Named moves, each a turn or a mirror, and the order they were made in; the first pair answered:
move nom:
| -.14 |  .16 |  .02 | -.01 |  .02 |  .11 |  .02 |  .21 | -.03 | -> | -.13 |  .15 |  .02 | -.04 |  .04 |  .06 |  .05 |  .23 | -.02 |
|  .02 | -.24 | -.12 | -.09 |  .11 | -.05 | -.06 |  .17 |  .00 | -> |  .00 | -.18 | -.11 |  .02 |  .05 |  .17 | -.21 |  .06 | -.06 |
| -.01 | -.11 | -.05 | -.13 |  .23 |  .07 | -.04 |  .09 | -.03 | -> | -.02 | -.08 | -.05 | -.08 |  .19 |  .17 | -.10 |  .04 | -.05 |
|  .16 |  .25 | -.14 |  .01 |  .12 |  .12 | -.05 |  .19 |  .00 | -> |  .17 |  .23 | -.15 | -.03 |  .14 |  .04 |  .00 |  .23 |  .03 |
move mulu:
|  .23 | -.03 | -.10 |  .16 | -.04 | -.11 |  .04 |  .05 |  .11 | -> |  .22 | -.14 | -.08 |  .11 | -.01 | -.14 |  .03 |  .01 |  .10 |
|  .15 | -.01 | -.20 |  .11 |  .04 | -.12 | -.01 | -.10 |  .01 | -> |  .16 |  .00 | -.20 |  .12 |  .03 | -.12 | -.01 | -.10 |  .01 |
|  .15 | -.01 | -.14 | -.02 |  .13 | -.01 | -.02 |  .24 | -.02 | -> |  .14 | -.08 | -.13 | -.06 |  .15 | -.02 | -.03 |  .21 | -.02 |
|  .15 | -.02 |  .01 | -.05 |  .17 | -.10 |  .02 |  .04 |  .05 | -> |  .16 |  .09 |  .00 | -.01 |  .14 | -.06 |  .03 |  .09 |  .05 |
move zodom:
| -.07 | -.18 |  .15 | -.22 |  .12 |  .00 | -.05 | -.19 | -.02 | -> | -.07 |  .13 |  .05 | -.19 |  .17 |  .17 | -.06 |  .20 |  .03 |
|  .11 |  .15 | -.07 |  .15 | -.17 | -.10 |  .04 | -.06 |  .03 | -> |  .04 | -.04 | -.04 |  .14 | -.15 |  .04 | -.12 | -.22 | -.03 |
|  .15 |  .23 | -.18 |  .18 | -.07 |  .03 | -.03 |  .08 | -.01 | -> |  .15 | -.01 | -.09 |  .15 | -.11 | -.16 |  .02 | -.24 | -.05 |
Then:
Each pair is 2 to 3 moves apart.
| -.19 | -.10 |  .02 | -.20 |  .15 | -.04 |  .13 |  .19 |  .10 | -> | -.16 |  .26 |  .01 |  .05 | -.02 |  .17 |  .07 |  .18 |  .07 | -> zodom mulu nom
|  .09 |  .08 |  .09 |  .13 | -.05 | -.18 |  .10 | -.01 |  .04 | -> |  .04 | -.10 |  .12 |  .12 | -.04 |  .02 | -.09 | -.18 | -.04 | -> nom zodom mulu
|  .12 | -.23 |  .19 | -.22 |  .12 |  .02 |  .03 | -.14 |  .06 | -> |  .16 | -.10 |  .23 | -.10 | -.01 | -.06 |  .09 | -.28 |  .04 | -> mulu nom zodom
|  .00 |  .19 |  .07 |  .18 | -.12 |  .11 | -.02 | -.13 |  .03 | -> |  .02 |  .00 |  .08 | -.03 |  .01 | -.25 |  .20 | -.01 |  .12 | -> nom mulu
|  .03 | -.12 |  .01 | -.09 |  .02 | -.17 |  .08 | -.03 |  .04 | -> |  .01 | -.10 |  .04 |  .00 | -.06 | -.05 | -.01 | -.21 | -.01 | -> mulu zodom
| -.05 | -.12 |  .22 | -.11 |  .07 | -.22 |  .09 | -.10 | -.03 | -> | -.05 |  .01 |  .14 | -.15 |  .18 | -.11 |  .08 |  .22 |  .02 | -> zodom nom zodom
|  .22 | -.21 | -.26 |  .04 |  .02 | -.19 | -.05 | -.07 | -.08 | -> |  .22 |  .03 | -.31 |  .14 |  .00 |  .06 | -.14 |  .10 | -.09 | -> nom zodom
|  .05 |  .11 | -.10 |  .15 |  .02 |  .06 | -.03 |  .10 | -.13 | -> |  .06 | -.15 | -.04 |  .06 |  .04 | -.15 |  .04 | -.09 | -.12 | -> nom zodom
|  .02 |  .32 | -.09 |  .13 | -.09 |  .27 | -.05 |  .18 | -.11 | -> |  .02 | -.18 | -.06 | -.24 |  .15 | -.25 |  .18 |  .22 | -.01 | -> nom mulu
|  .08 | -.10 | -.17 |  .15 | -.03 | -.21 | -.08 | -.38 | -.16 | -> |  .02 | -.16 | -.20 |  .11 |  .08 |  .09 | -.29 | -.29 | -.20 | -> mulu nom zodom
|  .08 |  .02 | -.05 |  .03 | -.07 | -.27 |  .04 | -.02 |  .02 | -> |  .06 |  .14 | -.06 |  .15 | -.14 | -.04 | -.09 | -.08 | -.04 | -> nom zodom zodom
| -.25 |  .15 |  .21 | -.09 | -.01 |  .30 | -.01 |  .15 |  .03 | -> | -.19 |  .26 |  .24 | -.06 | -.10 | -.03 |  .24 |  .14 |  .09 | -> nom zodom mulu
